The same turns and mirrors carry the whole set onto itself and the rows of a family onto each other. Which other rows belong to the same family as each row named below? List them in the order they appear above.
These 32 rows form 4 families of 8 rows each.
Veti: [  1   8  -2  -7   1 -25   0  -8  -1   1  -1  15  -1   3  -9  -1]
Gokas: [  6  15  -7   5  12 -10  -1 -15   0  -8   2   6   1   6  -3   8]
bovo: [  2   9   6   6  12 -19   5   5  -2 -17  -1  16   7   1 -10  -1]
Nak: [  7   3 -15   1   9 -23   0  -6   2 -13  -2   8  -2   4 -19  -2]
papup: [  2  10   2   9  10 -17   4  -1  -4 -17   5  17   7   2  -6   0]
mil: [  2  13 -10   5   9 -18  -2 -10   1  -8  -4  10   1   9  -6  17]
Peta: [ 11  -4   0  -1   3 -14  -1   9 -11  -5  -4   6  -4   3 -12  -5]
Zafep: [ -6   7   4  -1   3  -7  -1   4 -10  -4  -5  10   1  10   3   6]
Venen: [  3  10   1  -4  -2 -22  -1  -8  -2   0  -6  12   2   7  -5  -2]
vez: [  8  -2 -15   6   6 -16  -1  -6   0 -10  -2   6   1  -1 -19  -1]
vesoz: [  8  -2   1   4   8 -16   1  12  -7  -2  -2   7  -1   4  -9  -9]
Gogoz: [  5  -4  -9  -7   3 -10  -7  -5  -6   2   0   4  -1   0  -9  11]
nade: [  1  -4  -3  -4   4 -17   0  15 -10  -8  -5   9   1   5 -13  -1]
koz: [ 13   4 -15   2  14 -19   0  -4   1 -11   3   5   2   1 -19   2]
Leb: [  1   6  -7   1  18  -3   0   7  -4  -7   2  -2   6   3 -13   7]
zib: [  5   5 -13  -6   6 -12 -10  -3 -11   3  -6   2   0   4  -5   5]
veta: [  4   2 -15  -4   4  -8  -5  -5  -6   2  -2   1  -4  10  -7   8]
gifa: [  6   4  -7   7  15  -3  -1   8  -9 -15  -1   1   3   8  -7   8]
puvi: [ -1   8   5   0   6  -5  -1   6 -12  -2  -1   8   6   6   2   9]
noga: [  3   1 -11   5  17  -5   0   9  -7 -15   4   4   1   4 -11   9]
Lumo: [  6   4  -4   0  -3 -24   0  -7  -6  -8  -5  18  -4   8  -3   1]
Nesa: [ -5  15 -11   3  12 -13   0  -9   1 -11   1  10   7   7  -4  12]
Tebam: [ -1  14   4  -5  11 -12  -1   6 -10  -5  -1  10   2  12   3   8]
zor: [  6   9  -2  -5  -4 -22  -2  -3  -3  -4  -2  18   5   8 -12  -1]
Buk: [  4  -2 -13   5  12 -18   3  -4   0  -5   6  10  -1   8 -18  -1]
lagal: [  1  15  -1   8  14 -17   6   5  -4 -17  -2  11   4  10  -8  -5]
lofo: [  4  -2  -1  -5   7  -9   2  10 -11  -6   1   6   1   1 -10  -9]
bel: [ -1  14 -11  -3   8 -11  -1 -10  -2 -12   1   9   4   8  -6  16]
nanon: [  0   2  -9   6  20  -5   1   3  -6 -11   1  -1  -2   2  -4   8]
Nizeg: [  4   2 -13  -8   6 -10  -4   1  -5   3  -7  -1  -4   9 -10   7]
derob: [  1   7   3   7  10 -15   9   3   2 -19   4  14   3   7 -10   1]
til: [  2  14   3  -4   4  -9  -5   3 -10 -11  -8   5   4   2   2   8]

The rest of the family of derob: mil, vez, zib, Tebam, zor, lofo, nanon
The rest of the family of lagal: Gokas, Gogoz, nade, Leb, Lumo, Buk, til

The same turns and mirrors carry the whole set onto itself and the rows of a family onto each other. Which other rows belong to the same family as each row named below? List them in the order they appear above.
These 32 rows form 4 families of 8 rows each.
toba: [ 0  7 -2  4  3  5 -9  5  2  0 -5  3 -3 10 12 -1]
Vigud: [-11   3  -6   0   1  -1  -1  -1   8  -3   9  -1   0  -4   6   7]
fiti: [ 3 -4  2 12 -6  6  8 -4 -2  8  0 -6  4 -3 -5 -4]
nesur: [  3  -7  -2 -10   1   0  -1   6  -1   4  -8  -7  -3   4  -6 -10]
bofe: [  3  -2  -1 -10   0  -4   3  -1   4   0  -5  -3  -3   4 -10 -14]
tor: [-8  4 -3  1 -4 -1 10 13  5  6  1 -5  3  0 -2 -5]
lor: [ 4 -5  2 -7  1 -7 -9 -7  1 -7 -3 -4 -5  2  0  5]
Padel: [-8  2 -8  6 -3 -2  5  8  4  5  7 -7  6 -4 -2 -8]
geg: [ 1 -7  3 12 -8 -3  9 -8  2  3  1 -8  8  2 -3 -1]
gumi: [-4  3 -3  5  5 -3 -4  0  7 -9  6  0  7 -6  5  5]
lifo: [-3  3 -6 15 -1  4 -8 -4  0  7 -2 -6  2 -4  6  5]
mugir: [11 -4  2  1 -7 -4  7  2 -1  2 -2  4  8 11  4 -8]
ruk: [-1  8 -4  3  4 -1 -7  5 -5  4 -9  1  3 10 10 -5]
Novu: [-11   0  -6   1  -6   1  11   4   7   3   3  -5   1  -4  -7  -6]
paba: [-8 -1 -2 15  0 -2 -7 -7  7  5 -8 -6  0 -1  6  3]
bos: [10  2  5  0  0  1  9  4  0  1 -5  3 13  6  3 -5]
safun: [14 -1  5  2 -2  2  4  2 -6  0 -6  4  5  7 -2 -8]
Lin: [ 2 -6  5 -7 11  0 -9 -2  2 -5 -5 -3 -2  2  2  4]
mosi: [-9  1 -4 15 -3  7 -5 -6  4  1 -5 -6 -4 -1  0  3]
vum: [-8  1 -2  3  4  1  1  3  2 -8  5 -5  6 -3  2 11]
puli: [  2   2  -4   3   0  -2  -8   5   4   2 -11   6   0   9  13  -3]
fotoz: [ 6 -6  3 -5  8 -4 -9 -5  3 -8 -3  4 -3  0  1 -3]
Zuli: [ 4 -9  3  7 -7  3  7 -9  0  2 -3 -6  9 -5 -2  2]
lep: [-7 -3 -6 10 -2  1 -9 -9 -4  5 -7 -7 -2 -2  5  1]
vifi: [-1  2 -1 -2 -1 -2  2  2  9 -5  6 -2  7 -5  6 12]
luv: [  2  -8  -1  -4  -1  -4   0   3  -1   5  -2  -3  -4   1  -7 -17]
Zuzeg: [  7   7  -4   4   4   1 -11   1  -2  -2  -8   5   2   6   9   0]
liva: [-7 -1 -9  0 -5  1  8 11  0  2  1 -9  6 -2 -5 -4]
silop: [15  1  3 -2 -4  5  3  4  2 -1  0  0  5 11  3 -7]
fon: [  5  -5   0   8 -10   5   7  -7   2   0   0 -10   5   2  -8  -3]
vodaz: [ -3  -2   0  -5  -1  -7  -1   3  -2   4  -9  -5  -9   6  -8 -11]
midad: [  3   1   0 -10   7  -5  -9  -4   5  -6   1   0  -2   6   3   1]

The rest of the family of geg: nesur, mugir, paba, Lin, vum, puli, liva
The rest of the family of mosi: toba, Padel, gumi, fotoz, luv, silop, fon
The rest of the family of ruk: tor, lor, bos, Zuli, lep, vifi, vodaz

The same turns and mirrors carry the whole set onto itself and the rows of a family onto each other. Which other rows belong to the same family as each row named below? List them in the order they appear above.
These 40 rows form 5 families of 8 rows each.
Lun: [-5  2 -8 12  6  0  0  1  8 -9]
gemot: [  5   5  -6   0   5 -11  -7  -1   0  15]
Gez: [ 5 -7 -1  2  0 -2 -1 -4  1 14]
Dovu: [  6   2   3  -1   1  -6 -10   0  -3  13]
Lat: [-3  6 -9  8  7  0  0  4 11 -8]
dad: [ 3  1  5 -1  3 -5 -6  2 -1 14]
Moz: [-1 14 -9  2  9 -2 -7  5  8 -4]
ved: [ 5 -8  1  4 -3 -1 -5 -4 -1 10]
soveg: [-1 -1 -5  8  5 11 -4  0  9 -4]
Rer: [ 5 -1  1  2  5 -2 -8 -3  0 17]
bal: [-2 12 -5  5 10 -1 -5  6  9 -6]
Getu: [-4 11 -8  7  9 -6 -4  5  6 -7]
fona: [-2 -2 -4 11  3  7 -7  1 11 -6]
lemud: [  3   5  -5  -1   2 -15  -2   3   1  11]
Fop: [-2  8  1  6 10  7 -7  5  8 -4]
Nimog: [ -2   6   3   5   7   6 -13   4   8  -2]
Setub: [  3  -5  -8   5  -3 -11   3  -1   4   9]
Piru: [-4 10  2  6 11  2 -9  5  4 -3]
Kizom: [  5   4  -8   0   0 -15  -5   0  -1   9]
malas: [  0  10   1   8   8   5 -10   4   9  -4]
rit: [  5  -6 -10   5  -4  -9   0  -4   1   7]
zel: [ 7 -9 -1  3  0 -5 -3 -5  0 10]
Suga: [ -2   4 -12   9   4  -3  -4   3  12  -8]
rov: [ 6  0  2 -2  3 -6 -5 -1  0 16]
Nili: [  7  -6  -7   3   0 -12  -1  -4   1   8]
Zup: [-3  2 -3  9  7  8 -2  2 10 -7]
golu: [ 4 -8 -5  7  1 -2 -2 -6  2 13]
manu: [ 7 -2  3 -1  3 -7 -7 -2 -2 12]
Nif: [ 3 -9  2  5 -2 -1 -1 -2  2 12]
Bubib: [  7   1  -4  -1   3 -14  -5  -2  -1  10]
zoz: [ 0  6 -9 12  4  0 -3  1 13 -7]
fenuz: [  5  -2 -12   5   2 -11  -1  -4   2  12]
nul: [-4  1  1 11  7  8 -5  1  5 -5]
dep: [ 0  3 -2 12  5  7 -6  1 11 -6]
duk: [ -1  13  -5   4   8  -4 -11   6   9  -4]
doreb: [ 0 13 -6  8  7 -2 -8  4 11 -6]
nen: [ -1   9   1   2   9   8 -10   4   7  -2]
Lise: [ 5 -5 -8  3 -1 -9  2 -4  2 12]
zazu: [ -1   4 -14   7   5   1   0   1  10  -7]
Tego: [  5   2  -6  -1   2 -12  -2  -1   1  14]

The rest of the family of nul: Lun, gemot, Rer, Getu, Piru, golu, fenuz
The rest of the family of fona: Dovu, ved, Nimog, Kizom, rit, Suga, duk
The rest of the family of soveg: dad, Moz, lemud, Setub, Nif, nen, zazu

The same turns and mirrors carry the whole set onto itself and the rows of a family onto each other. Which other rows belong to the same family as each row named below? List them in the order they appear above.
These 15 rows form 5 families of 3 rows each.
M: [-4 -1 11 -4  5 -1  4 -1 -2  4 -2  2  6  7]
R: [-10   9  -3   0  -1  -2 -11  -8  -2 -10   0   5  -6  -4]
G: [  2  -1  -4   5 -17  -2  -2   4  -7  -8  -4   0   1   8]
D: [  3 -11  -4   4  -2   2  -3 -10   4 -12  -5   6   1   1]
X: [ -3  -2 -13   6   1  -5  -6   1   1  -3  -4   7   2 -10]
S: [  7   1  -7   0 -13   1   1   8  -5  -5  -7  10  -3   9]
Q: [ -6   6 -12   1  -2  -5  -4   2   4  -6  -6  -2   3  -7]
W: [-6 -2  9  3  2  3  0  1  1  5  1 -6  0  6]
Y: [  0   2  -2  -7 -13   0   5   0 -11  -7  -9  12  -1   3]
U: [-3  5  6  0  0  1  3 -4 -6  3 -2  4 16  1]
N: [ -7   2  -6   2   1  -4  -8  -1   8 -10   0   4  -5  -9]
F: [  1   1   3  -3 -13   3  -2   0  -5  -1  -9  17  -4   7]
C: [ 5 -1 -1  5 -5  8  1  1 -2 -2 10 14  1  6]
V: [-1  2 -5  3  7 -4 -8 -5  4  2  0  5  2 15]
B: [-10   5  11  -5  -4  -2   2   1   0   2   5  -3   2   6]

The rest of the family of Q: Y, B
The rest of the family of W: X, F
The rest of the family of G: R, U
The rest of the family of C: D, V

The same turns and mirrors carry the whole set onto itself and the rows of a family onto each other. Which other rows belong to the same family as each row named below? List them in the order they appear above.
These 32 rows form 4 families of 8 rows each.
Fiv: [ -2  -4 -12   5   6  -1  -8   6]
Sov: [  1 -12  -2   4  -1  -2  -3   0]
Tubo: [-10   6   6  -5   2  -5   6   6]
koluk: [-5  4  2 -6  2  3  7  1]
kemo: [-3 -3  6  5  0  1 12 10]
Tumun: [-4 -7 -6 15  0 -1  2  9]
zovip: [-1 -7 -8 10  5 -8 -4 11]
Notog: [ 2 -1  6 -6  0 -2  6  5]
lopan: [-7 11  6  5 -3  1  4  9]
Meked: [ 2  3  5 12  0  0  5 11]
bug: [-15   4  -3   3   4  -7  -9   6]
mobi: [-12   5   2  -2  -2  -2  -7  -2]
vepi: [-3  0  8  1  3 -4 10  1]
neb: [-2  3 -5 15 -1 -2 -4 12]
vono: [ 0 -5  2 -6 -3  0  4  0]
putud: [-17   6   4   0  -2   1   2   7]
Kamun: [  0  -1 -10  11  -3  -5  -3  11]
kur: [-12  -1  -4   6   4  -2  -9  15]
Biv: [-10  -2   3  -7  -1  -1  -7   0]
kad: [ -5  -7  -7  -3   0  -3 -11   5]
regu: [ -1  -4  -6   0   5  -6 -12  11]
zikir: [ 1 -3 10 11  0 -3  5  6]
vokuz: [-12   3   0  -2   7   1 -10   3]
mutas: [ -8  -2  -6   7   8  -8 -12   8]
Begob: [-11   3   4   6   3  -5 -12  11]
suni: [-8 10  2 -2 -5 -1  5  8]
Ribo: [ 3 -6 -7 11  2 -6  4  4]
vesip: [-14   8   0  -4   3  -5  -2   5]
surev: [-9  9  2  7  2 -2 -8 14]
kiged: [ 2 -7 -3 10 -3 -3 -1 -2]
garel: [ 3 -7  0  7  5  1  4  0]
mag: [ 0 -4  2  9  0 -5 10  1]

The rest of the family of Meked: Sov, lopan, neb, vono, Biv, kad, surev
The rest of the family of mutas: Tubo, zovip, bug, vepi, Ribo, vesip, mag
The rest of the family of Kamun: Notog, mobi, regu, zikir, Begob, suni, kiged

